The same turns and mirrors carry the whole set onto itself, and each row onto the other rows of its family. Which rows share a family with each named row? Give them in list order.
These 36 rows form 6 families of 6 rows each.
gen: [19  6  0 -2 -8 -7  5 -1  1  8  2  8 -6  6 -8  5]
vaza: [ 28   7   2 -11  -7  -6   3  -4  -4   5   5   6  -6   5  -7   6]
Zili: [  4  -5   9  -6  -1   0   2  10  -8   0  -3  -7  -6 -16  -7   9]
fav: [  8  -1  16  -7 -11   5   2   5 -10  -2  -5  -5  -2 -15 -11  11]
Ribel: [28  5  4 -8 -1 -3 10  4 -1  3  1  9 -9  8 -5  6]
soz: [ 16 -13   7 -19  -7  12  -4  -2  -2   1  -4  -5  -2   1   5   2]
gepit: [ 13  -9   6 -22  -8  13  -6   1  -5   0   3  -7   2   0   8   4]
Puv: [ 13   2   8 -15 -17  -1  -4   3  -7  15  12   3   8   7   8   8]
bidi: [ 17   7  10 -13 -17  -6  -1   6 -13  15  17  -2   4   0   5   9]
Sal: [ 21   1  10 -15 -16  -5  -2   3 -11  16  14  -2   1   1  11   6]
pafu: [  7  -8  11  -1  -5   8  11  11   3   7   1   3 -10  -5   2  -3]
pilu: [ 23   1   4 -16 -13  -4  -2   6 -10  15  10  -6   4   5   7   8]
Nozud: [  4   2   9  -6  -6   5   2  11  -9  -4   1 -11  -6 -13  -7  11]
Beko: [  5  -2  13  -6  -4   5   7  14 -14   1   3  -7  -5 -14  -8  10]
vomuz: [ 14  -9   7   0 -10   2   8   4   4   9   0   5  -8  -8  -4  -6]
pasug: [ 19   2   6 -14 -18  -5  -2   5  -8  16  10  -4   5   2  10   8]
fiku: [ 13  10  21 -11  -7   3   9  16 -14   2   7   3   1  -1   0  17]
Dono: [12 -8  5 -4 -5  6 11  5  4  6  7  9 -9 -5  0 -6]
Raz: [  3   1   9  -6  -8   3   5   9 -12   0   3  -7  -3 -16 -10  11]
Zud: [ 15 -11   4 -23 -10  11  -6  -4  -8   1   4  -4   3  -2   4   5]
zogo: [ 28   5   4  -6  -5  -8   7  -2  -3   4   3   6 -12   1  -5   6]
rutuf: [27  5  2 -6 -6 -5  7  0  1  4 -3  7 -9  4 -5  7]
Tulo: [ 15 -13  12 -19 -14  11  -5  -2  -5   6   1  -2   5  -4   6   2]
Kula: [ 16 -12   4 -22  -7   9  -5   1 -12   4   4  -9   2  -3   3   4]
rela: [ 15  11  21 -12  -7   5   9   8  -9  -1  10  12  -3   2  -3  13]
Foman: [ 11  -7   3  -2  -3   6   9   9   6   5   5   3 -10  -3   3  -6]
kav: [ 11 -13   9 -21  -3   9  -7   3  -8   1  -1  -4   1  -6   5   5]
gak: [  5  -3  10  -6  -9   3   0   8 -10   3  -2 -15  -4 -12  -5  11]
Livop: [ 12  10  23 -11 -10   5   8  12  -9   0   3   7   0  -1   1  18]
disep: [26 10  3 -6 -6 -8  8  3 -6 -1  1  7 -5  5 -6  5]
rov: [ 10 -13   6  -6   0   3   5   8   3   8   2   5  -7  -7   4  -5]
zoze: [  8  11  18 -10 -10   4   3   6 -10  -2   2   8   1   2  -6  19]
puzi: [ 16 -11   4  -7   0   7  11   7   2   5   3   7 -10  -2  -1  -6]
Neb: [ 22   5   5 -13 -16  -8   1   7 -11  11  11   1   6   5   9   2]
muvu: [ 16  11  19 -14 -10   1   6  11 -15  -4   7   7   4   3   2  13]
safo: [ 15  10  24 -13  -8   3   8   8 -13  -2   7   7  -4  -2   1  17]

Which other rows belong to the same family as zoze? gen, fav, Puv, vomuz, Tulo
Which other rows belong to the same family as Neb? Zili, kav, disep, rov, muvu
Which other rows belong to the same family as Sal? gepit, Nozud, zogo, Foman, safo
Which other rows belong to the same family as Dono? pasug, Raz, Zud, rutuf, Livop

